Each row is where one point has got to under a steady rotation. How many steps took it there?
The counts run from 0 to 458.
-1.155,2.327,0.532,1.402,-0.829,-0.162,-2.067,2.886,0.511,-0.891,1.962,-1.186,-0.841,0.559,-0.774,-0.500,2.579,-1.440,-4.764,-1.601,-0.612,0.465,2.836,-1.414,0.196,3.345,0.898,-0.618,0.068,-1.257,-2.738,0.153,-0.193,-0.468,0.624,2.562,2.221,-4.924,-1.768,1.497,-2.395,-4.169,1.438,-0.814,0.133,0.615 -> 437
-0.233,2.091,1.453,-0.573,0.292,-1.630,-0.594,0.336,0.864,-1.058,1.166,0.550,-2.615,-0.797,1.131,1.660,1.117,-1.259,-0.650,1.874,1.089,-2.060,2.824,-1.388,1.899,2.536,-0.408,-2.195,0.095,-1.041,-4.257,-1.691,-0.211,3.712,-0.604,1.562,-0.114,-3.319,-0.108,-1.147,-2.365,-4.149,1.502,-2.031,-1.391,-2.722 -> 136
-2.545,2.357,-1.216,2.499,1.205,-1.393,-1.386,-0.232,-0.230,-0.818,1.888,2.588,0.566,-1.473,-3.502,-0.282,3.187,2.370,-0.808,1.324,-1.745,-0.220,-1.489,-2.093,4.716,-0.385,-0.563,-1.744,-1.404,-0.860,0.690,0.356,0.702,0.477,1.082,3.422,-1.398,-3.593,0.983,0.129,-1.590,-1.821,0.449,-0.051,-0.027,-0.497 -> 322
-1.893,-1.011,-2.080,2.633,-2.927,-0.026,-1.420,0.485,-2.035,2.290,-0.264,2.558,1.202,-1.641,-2.397,0.167,2.843,0.376,-1.003,-0.918,-0.745,-2.045,0.233,-0.665,4.011,1.838,0.697,1.481,-1.517,-4.900,-1.069,2.352,1.352,-0.454,3.818,1.907,-0.208,-1.466,-0.687,-0.508,0.241,-0.913,0.247,-1.911,1.813,1.291 -> 74
0.432,1.144,-1.512,1.920,0.904,0.746,-1.323,1.088,1.079,1.178,0.790,0.346,-1.394,-2.165,-2.920,-0.638,3.712,-3.666,3.274,0.502,0.691,-1.270,2.223,1.546,2.007,2.075,1.827,-1.291,-3.061,-3.208,-2.138,1.744,1.107,1.581,1.517,0.993,-0.324,-1.553,-1.955,-4.641,0.914,-1.787,0.023,-1.938,0.484,0.229 -> 82
-1.350,0.422,-2.899,-1.183,-2.626,-0.055,-1.250,1.331,-0.012,2.047,1.708,1.791,0.134,-2.369,-0.938,-3.745,1.839,0.392,0.851,1.178,-1.858,-1.829,0.756,-1.097,2.518,1.110,2.479,0.430,-3.061,-2.339,0.041,0.665,1.501,0.173,1.921,3.141,-1.341,-3.262,-3.632,1.812,3.731,1.272,0.228,-1.512,-0.398,-0.699 -> 282
2.373,-0.681,-0.095,2.182,0.327,-0.226,-1.281,-0.480,0.615,1.330,0.760,0.834,-0.450,-3.123,-0.876,-1.945,1.591,-3.288,3.297,0.188,1.734,-1.501,1.962,2.054,1.252,3.111,1.093,-1.826,-0.567,-5.219,-0.840,0.572,-0.252,0.387,0.013,1.600,0.919,-3.033,-1.542,-1.475,1.487,-2.256,-1.052,-1.983,-1.162,-1.508 -> 83
3.089,2.924,1.054,3.044,-0.072,0.148,-2.091,-2.902,0.633,-2.013,0.517,1.861,1.318,-1.142,-0.113,0.115,0.561,-1.632,-1.829,0.989,1.544,-2.229,2.409,-1.538,3.952,2.932,0.190,-2.097,-0.147,-3.783,-0.801,-1.695,0.869,0.846,0.227,-1.591,-3.183,-1.963,-0.237,-2.479,0.502,-0.336,-0.039,0.517,-2.681,-2.241 -> 352
2.135,2.895,1.477,1.416,-2.464,4.132,-2.021,1.681,-1.425,1.100,2.142,-1.351,0.176,0.404,0.278,-2.841,1.891,-1.441,-1.060,0.727,-2.328,-3.227,3.179,-1.169,0.332,1.200,-0.524,-0.131,0.103,-2.094,-1.875,-0.550,0.972,0.034,3.358,0.574,-3.779,-4.321,-1.405,0.242,0.827,0.606,1.816,-0.854,-0.921,0.532 -> 381
1.399,2.992,0.208,1.128,-1.823,-1.581,-1.507,-1.901,2.247,1.524,2.125,3.886,-0.620,-3.077,-0.617,2.104,2.067,-2.359,1.028,0.101,1.378,-1.540,2.529,-1.122,2.602,1.698,-0.699,1.507,0.529,-4.100,-0.493,-2.515,0.689,2.107,0.969,-0.542,-2.760,-0.530,-2.525,-3.238,0.878,-1.513,0.926,-1.566,-0.995,0.870 -> 363
4.716,0.588,-2.491,1.381,0.192,-0.964,-1.350,1.212,-0.720,2.690,0.442,2.958,0.409,-0.810,0.167,-1.682,-0.516,-1.562,0.926,1.548,1.516,-2.398,0.200,0.438,1.746,0.014,1.410,-0.729,-1.005,-3.463,0.651,-2.132,0.891,-0.834,-1.873,3.550,-0.410,-4.545,0.122,0.470,1.381,-2.470,-1.417,0.829,-1.173,-2.567 -> 292
0.825,-0.530,-2.150,2.921,-3.562,-1.096,-1.357,1.688,-2.056,2.510,0.994,2.815,-2.249,-2.051,2.333,0.457,1.849,-1.137,1.951,2.006,-0.326,-1.220,0.664,0.434,0.947,1.009,-1.460,0.974,-0.368,-2.129,-1.108,1.430,0.703,0.450,1.127,4.985,0.487,-3.234,-1.125,-1.581,-1.630,-3.637,-1.065,-1.042,0.527,-0.272 -> 91
-0.301,2.327,-1.018,2.364,-0.902,1.968,-0.672,2.292,-0.764,-0.885,1.699,-0.961,1.177,-1.038,0.158,-3.206,2.749,1.999,0.357,3.819,-1.971,-0.643,1.341,-0.404,1.668,1.109,1.278,-1.406,-1.188,-0.550,-0.782,1.375,0.792,0.714,1.551,4.187,0.981,-6.100,-1.021,2.134,0.042,-0.079,-0.806,-0.311,-0.140,-1.977 -> 305
-1.922,0.586,-1.149,0.526,-1.969,0.577,-0.289,-0.678,1.452,0.691,2.676,0.640,-0.895,-2.658,-0.516,-1.055,3.322,-0.024,1.977,-0.692,-0.421,0.447,1.794,-4.753,2.811,2.589,-0.459,-0.663,0.929,-1.501,-0.967,-0.994,0.676,0.961,-0.163,1.506,0.035,-3.365,-5.367,0.256,-2.251,-1.822,1.607,-2.353,0.501,-0.810 -> 134
-2.898,-0.061,-0.625,0.052,-2.332,1.059,-1.356,1.504,0.870,2.349,0.956,-0.832,-0.730,-1.341,-1.428,-1.606,1.736,0.688,-1.533,-1.272,-0.663,-0.795,2.741,-2.830,1.050,5.651,1.338,0.938,-1.943,-2.823,-3.074,-0.620,0.930,0.708,1.698,1.913,0.353,-1.666,-4.378,1.637,0.539,-0.827,1.228,-1.988,0.940,0.948 -> 458
3.191,1.895,0.581,0.516,-1.503,-1.040,-1.428,1.403,0.962,1.690,1.967,2.006,-1.633,-1.508,0.098,-0.726,0.943,-2.664,-1.009,1.373,-0.945,-1.773,1.971,1.392,0.404,0.480,-2.857,2.821,1.935,-1.280,-2.066,0.015,-0.846,-1.019,1.956,3.052,-1.326,-3.598,1.617,-0.945,-1.129,-5.625,2.288,0.920,-1.039,-0.112 -> 388
-3.297,2.337,-0.457,0.465,-1.405,0.858,-3.060,-0.017,0.330,0.696,2.223,0.633,-0.224,-0.772,-0.484,-2.383,3.003,-0.987,-4.142,-0.587,-1.974,-1.686,3.313,-1.157,-0.775,3.941,1.081,-0.219,-0.756,-1.256,-2.301,-0.183,0.047,-0.416,-0.064,0.098,1.320,-3.948,-1.362,3.345,-0.078,-0.353,2.670,-2.173,-1.658,-0.591 -> 233
-3.133,1.420,-0.434,3.214,0.250,0.343,-4.187,1.041,-2.129,1.292,2.870,-0.643,-0.587,-0.424,-2.052,-0.676,2.904,-1.187,-2.620,-2.334,-1.255,-1.217,-0.286,-2.074,1.465,3.163,-0.021,0.277,-1.938,-0.405,-0.314,1.789,-0.173,2.026,3.309,1.607,0.873,-1.805,-0.994,0.771,-2.351,-1.653,1.067,-1.508,0.388,1.449 -> 426
-1.326,1.007,-2.058,2.436,-2.881,0.502,-0.195,1.307,2.865,2.990,1.712,2.056,0.974,-3.137,-2.052,-0.411,2.565,-0.087,-0.521,-1.640,0.126,-0.489,2.543,1.967,2.313,3.192,-0.235,1.285,-1.787,-6.110,-1.288,0.373,0.634,0.505,1.329,2.386,-0.067,-1.411,-2.806,-1.255,2.354,-0.028,-0.714,-0.981,0.256,2.066 -> 62
-2.712,2.781,-0.021,3.399,-2.041,-0.792,-2.801,-1.907,-0.195,0.442,3.027,0.598,0.828,-2.389,-2.725,-0.987,3.089,0.048,-2.875,-1.290,-1.685,-0.048,1.726,-0.426,4.086,4.853,0.264,0.487,-0.750,-2.230,-0.305,2.465,-0.339,0.953,0.767,0.361,0.118,-0.214,-1.703,1.603,0.524,-0.737,-0.251,-1.010,-1.046,-0.121 -> 30
-1.226,-0.858,0.399,3.623,-0.030,-0.819,-2.134,0.220,-0.436,0.934,2.859,-0.459,0.073,-3.260,-0.506,-1.375,2.680,0.150,-1.672,-1.667,0.256,-0.129,2.046,-1.089,1.435,4.853,-1.817,2.221,-0.471,-1.318,0.979,1.997,-1.047,1.856,2.425,2.138,0.276,0.208,-3.060,1.633,0.301,-4.460,0.953,0.070,-1.232,0.561 -> 431
4.210,2.067,1.002,1.143,0.801,0.462,-2.778,2.018,0.072,3.875,3.057,-0.361,-3.478,-1.415,0.909,0.257,0.228,-3.910,-1.356,0.654,3.479,-2.806,1.301,0.001,-1.031,3.600,-1.462,1.539,0.751,-0.281,0.803,0.006,0.543,0.792,-0.220,1.064,1.020,-2.425,-0.576,-0.081,0.349,-3.401,-0.060,0.181,-2.483,-0.208 -> 412
-3.775,2.585,-1.468,1.987,1.113,-0.503,-2.952,0.869,-0.096,4.083,2.457,3.078,-3.126,-0.006,-2.141,-0.324,1.025,-0.838,-1.785,-1.250,-0.936,-3.747,-0.678,-1.715,0.813,1.783,0.026,1.085,-1.670,3.021,0.649,0.845,0.670,1.201,-0.291,2.429,2.070,-1.222,0.019,1.143,-1.764,-3.087,2.095,0.438,0.212,0.724 -> 218
0.440,-0.010,-2.809,-0.250,-0.937,1.615,-1.074,3.340,0.090,4.685,0.943,0.521,-1.062,-0.487,-1.765,-0.843,3.175,-1.052,1.213,0.049,0.742,-2.892,0.916,-0.721,-0.503,1.002,0.602,-1.324,-0.265,-4.163,-0.962,-1.932,2.181,-1.544,1.519,3.277,-0.290,-5.142,-1.516,0.636,0.013,1.123,-0.526,-0.443,0.209,-0.525 -> 89
2.575,-0.243,-2.083,1.609,-2.962,0.129,-0.395,-0.368,1.869,2.366,1.672,3.006,1.555,-2.985,-0.173,-0.756,0.890,-1.040,1.589,1.415,-0.678,-1.081,1.783,1.548,2.211,2.781,1.860,-0.789,-2.333,-3.708,-0.547,-0.229,0.070,1.630,-0.829,3.816,0.361,-2.193,-3.202,0.441,3.757,-1.272,-1.822,-0.593,-1.563,0.017 -> 287
-1.953,0.627,-0.368,1.484,2.808,0.277,-3.053,-1.625,-0.106,3.648,2.697,1.374,-0.597,-0.802,-3.894,-0.927,2.038,-2.311,-0.744,1.053,-1.415,-5.474,-0.021,-0.601,1.764,2.186,2.085,0.213,-1.367,2.891,-1.269,0.921,0.454,2.164,2.774,-0.298,0.278,0.131,0.326,-0.228,-1.411,-2.587,2.565,-1.053,0.748,0.605 -> 202
0.264,0.372,-1.752,0.069,0.544,1.251,-2.188,2.546,-0.399,2.079,-0.261,-0.142,-0.271,-1.307,-0.382,-2.755,0.844,-0.412,0.906,1.825,0.840,-3.829,1.333,-0.006,0.925,1.155,4.097,-0.530,-2.593,-3.667,-0.314,-1.527,1.414,-0.851,1.061,1.599,-1.463,-3.989,0.417,1.472,3.507,2.095,0.368,-0.641,-1.130,-2.245 -> 281
0.111,4.165,0.014,0.682,-3.142,-1.022,-2.247,0.536,0.345,0.105,1.524,0.388,-2.293,0.601,-0.718,-2.953,1.277,-0.893,-3.134,-0.516,-0.301,-0.358,3.499,0.382,1.268,3.152,-1.137,-0.850,1.504,-0.533,-1.981,1.380,-0.485,-1.978,-1.260,2.172,0.664,-4.346,-0.742,0.106,-1.128,-0.956,0.384,0.012,-1.794,-2.505 -> 36
0.596,-0.541,-3.215,2.632,0.328,1.653,-1.390,0.820,-1.127,3.935,0.711,1.282,0.597,-2.193,-1.463,-1.739,2.929,-0.068,3.186,-1.816,0.986,-1.520,0.985,-0.848,3.129,2.600,1.302,0.061,-1.135,-4.413,0.560,1.815,1.547,0.059,2.997,1.218,-2.220,-0.949,-2.028,-1.366,1.722,0.912,-0.995,0.006,0.108,-0.428 -> 78
0.972,1.319,-0.348,0.709,1.848,2.048,-1.387,-1.434,-0.085,-1.497,0.692,1.097,0.666,-0.222,-1.617,-0.836,0.732,-0.837,-1.658,-1.007,1.295,-2.785,1.885,-4.054,3.715,0.998,1.027,-3.762,-0.340,-3.054,-2.109,-3.999,1.393,-0.098,0.806,-0.619,-2.788,-2.937,-0.486,0.153,-1.038,-1.243,2.060,-1.980,-0.186,-0.370 -> 149
0.670,2.843,-0.823,2.178,-2.995,-0.870,-2.116,0.390,0.842,1.163,2.575,2.001,-1.039,-2.152,-1.017,-3.334,1.334,-0.289,-0.679,-1.742,0.850,1.248,2.441,-0.812,2.455,4.925,-1.463,2.049,2.129,-1.760,0.267,1.826,-0.610,-0.054,-1.303,2.076,0.504,-2.056,-2.799,0.372,1.161,-1.417,0.300,0.201,-1.429,-2.249 -> 35
1.887,2.386,-0.542,2.646,1.154,-0.585,-1.146,-0.410,1.426,-0.257,1.884,1.699,-0.474,-2.116,-1.444,-0.702,2.650,-2.717,3.990,3.023,1.112,-1.419,-0.511,1.275,3.976,1.157,1.993,-0.881,-1.884,0.563,-0.782,1.452,0.327,2.615,-0.499,3.370,1.369,-2.229,-1.782,-1.334,1.657,-2.760,-1.185,-0.308,-0.356,-3.446 -> 307
-2.543,1.800,-0.127,0.457,0.523,0.099,-2.721,2.477,0.428,2.837,3.581,0.045,-2.979,-1.738,-2.042,-0.786,4.121,-0.108,-0.673,0.168,-1.290,-2.017,0.491,0.234,0.573,2.383,-0.925,2.301,-0.407,0.022,-0.004,0.965,0.252,0.708,3.669,1.863,-0.205,-2.503,-0.173,0.474,-0.510,-3.422,2.383,-1.097,-0.359,1.193 -> 410
1.083,1.899,-0.091,3.224,-2.612,1.798,-0.259,2.860,-1.395,-0.177,-0.685,-0.059,-0.068,-0.442,0.437,-2.296,1.582,-1.537,0.229,2.048,-1.038,-1.753,2.667,0.872,0.888,1.930,-0.125,-1.462,-0.136,-2.390,-3.387,3.967,-0.254,0.364,2.000,3.064,-0.660,-4.169,0.643,-0.464,-1.432,-1.221,-0.522,0.092,0.192,-1.059 -> 80
2.821,-0.957,-1.010,1.834,0.054,0.596,-2.341,-3.155,-0.221,3.309,-0.155,3.669,0.762,-2.196,-0.326,0.549,-2.199,-1.824,-0.535,0.803,0.349,-2.962,0.563,-2.638,2.679,2.399,0.102,0.707,-0.832,-2.293,-1.019,-4.605,1.256,2.774,1.735,-1.287,-2.403,0.313,-1.011,-0.765,0.181,-2.927,0.509,-0.622,0.123,0.156 -> 171
-1.692,4.077,0.158,2.804,-1.376,0.175,-0.487,0.874,0.058,-0.148,-0.103,3.798,-2.930,-0.347,0.302,-1.631,-0.908,-0.146,-4.098,-0.843,1.625,-1.378,2.940,0.268,-0.161,2.344,-0.678,-0.485,-1.569,1.327,-1.803,0.849,0.002,-0.148,-3.013,3.529,1.225,-2.897,0.841,0.171,0.300,-4.385,1.485,1.302,-2.448,-1.216 -> 240
0.379,1.525,0.044,2.849,1.363,0.342,-1.991,2.196,-2.396,0.824,-1.582,0.497,-2.684,-0.731,0.074,-0.716,0.840,-1.620,-1.332,2.519,2.241,-4.378,1.677,1.966,1.894,1.699,1.085,0.245,-1.465,-3.032,-3.210,1.599,0.437,-0.381,1.834,2.044,-1.905,-2.384,2.761,-2.169,-0.185,-1.052,-0.431,-0.876,-0.314,-2.163 -> 76
1.282,1.928,1.296,0.709,1.706,1.285,-2.688,1.155,-1.622,-0.236,2.281,-1.310,-0.678,0.412,-2.016,-1.640,4.261,-3.982,-2.205,0.772,-1.836,-3.367,1.705,1.289,0.254,1.840,1.915,-0.916,0.099,-0.566,-2.796,0.912,-0.524,1.407,2.487,0.355,-0.034,-3.910,0.050,-0.430,-2.571,-3.082,2.743,-1.749,-0.551,-0.386 -> 405
-2.674,1.374,-0.957,3.791,-1.997,-0.914,-2.103,-0.979,-3.032,0.646,-0.384,3.298,-2.919,-0.981,0.464,-1.061,-0.263,-1.318,-1.252,-0.936,1.560,-2.935,0.547,-1.257,3.519,1.846,2.103,1.545,-2.027,0.782,-1.245,3.073,-0.369,1.115,-0.254,1.810,-0.777,-0.247,-1.438,-0.288,0.833,-2.299,0.788,0.809,-0.350,-1.043 -> 251
1.975,1.001,-2.044,1.755,-2.025,-1.809,-2.259,1.114,0.033,3.566,3.324,3.423,-0.288,-2.785,0.770,0.574,1.191,1.892,2.440,1.826,0.143,-1.680,-0.549,-1.687,2.646,1.596,-1.842,0.958,0.749,-2.157,2.869,-0.866,1.414,2.791,-1.195,4.397,0.618,-2.921,-3.044,1.426,-0.053,-1.481,-1.419,-0.552,-0.717,-1.483 -> 315
2.364,2.768,0.332,-0.238,-0.165,-0.339,-4.212,1.942,1.472,3.198,1.693,-0.839,-0.701,-1.391,-0.576,-1.081,1.909,-0.816,-2.047,1.116,0.963,-1.732,1.517,0.583,-0.475,3.837,-0.280,0.492,1.454,-1.577,1.390,-2.533,1.624,0.209,-0.508,-0.288,-0.208,-3.464,0.348,2.471,1.565,-1.371,-0.271,0.529,-2.530,-2.557 -> 12
1.556,0.825,0.092,0.633,-3.195,-0.467,-1.064,0.331,-0.375,0.735,-0.133,4.055,-0.457,0.430,0.934,0.510,-1.364,-0.690,-2.220,1.306,-2.289,-2.568,3.322,-1.705,1.501,0.849,-0.512,0.220,0.104,-0.003,-4.052,-2.554,0.679,0.172,0.762,1.156,-1.617,-4.415,0.420,0.424,-3.299,-4.981,2.010,-0.725,1.275,1.539 -> 168
4.025,0.024,-1.334,3.004,-0.652,0.130,-2.638,-2.937,-2.382,4.023,2.157,2.725,1.065,-1.658,-0.683,-2.707,0.198,-3.114,0.282,-0.738,-1.179,-3.168,0.470,-1.797,0.209,2.203,1.504,1.077,1.007,0.451,1.098,-0.773,0.564,1.429,-1.154,-0.422,0.135,-1.746,-1.967,1.458,-1.387,-3.253,0.687,-2.231,-0.547,0.954 -> 199
-2.418,2.008,-1.181,0.252,-3.903,1.220,-1.678,1.822,-0.638,1.895,0.447,-1.088,-1.553,-0.121,-0.712,-2.778,2.332,-0.486,-1.165,-1.745,-0.700,-1.667,3.737,-0.890,0.637,3.544,0.750,0.583,-0.493,-3.917,-1.851,1.623,1.651,-2.180,1.381,1.284,-1.276,-3.894,-1.424,0.455,1.257,1.733,0.663,-0.728,0.577,-0.523 -> 57
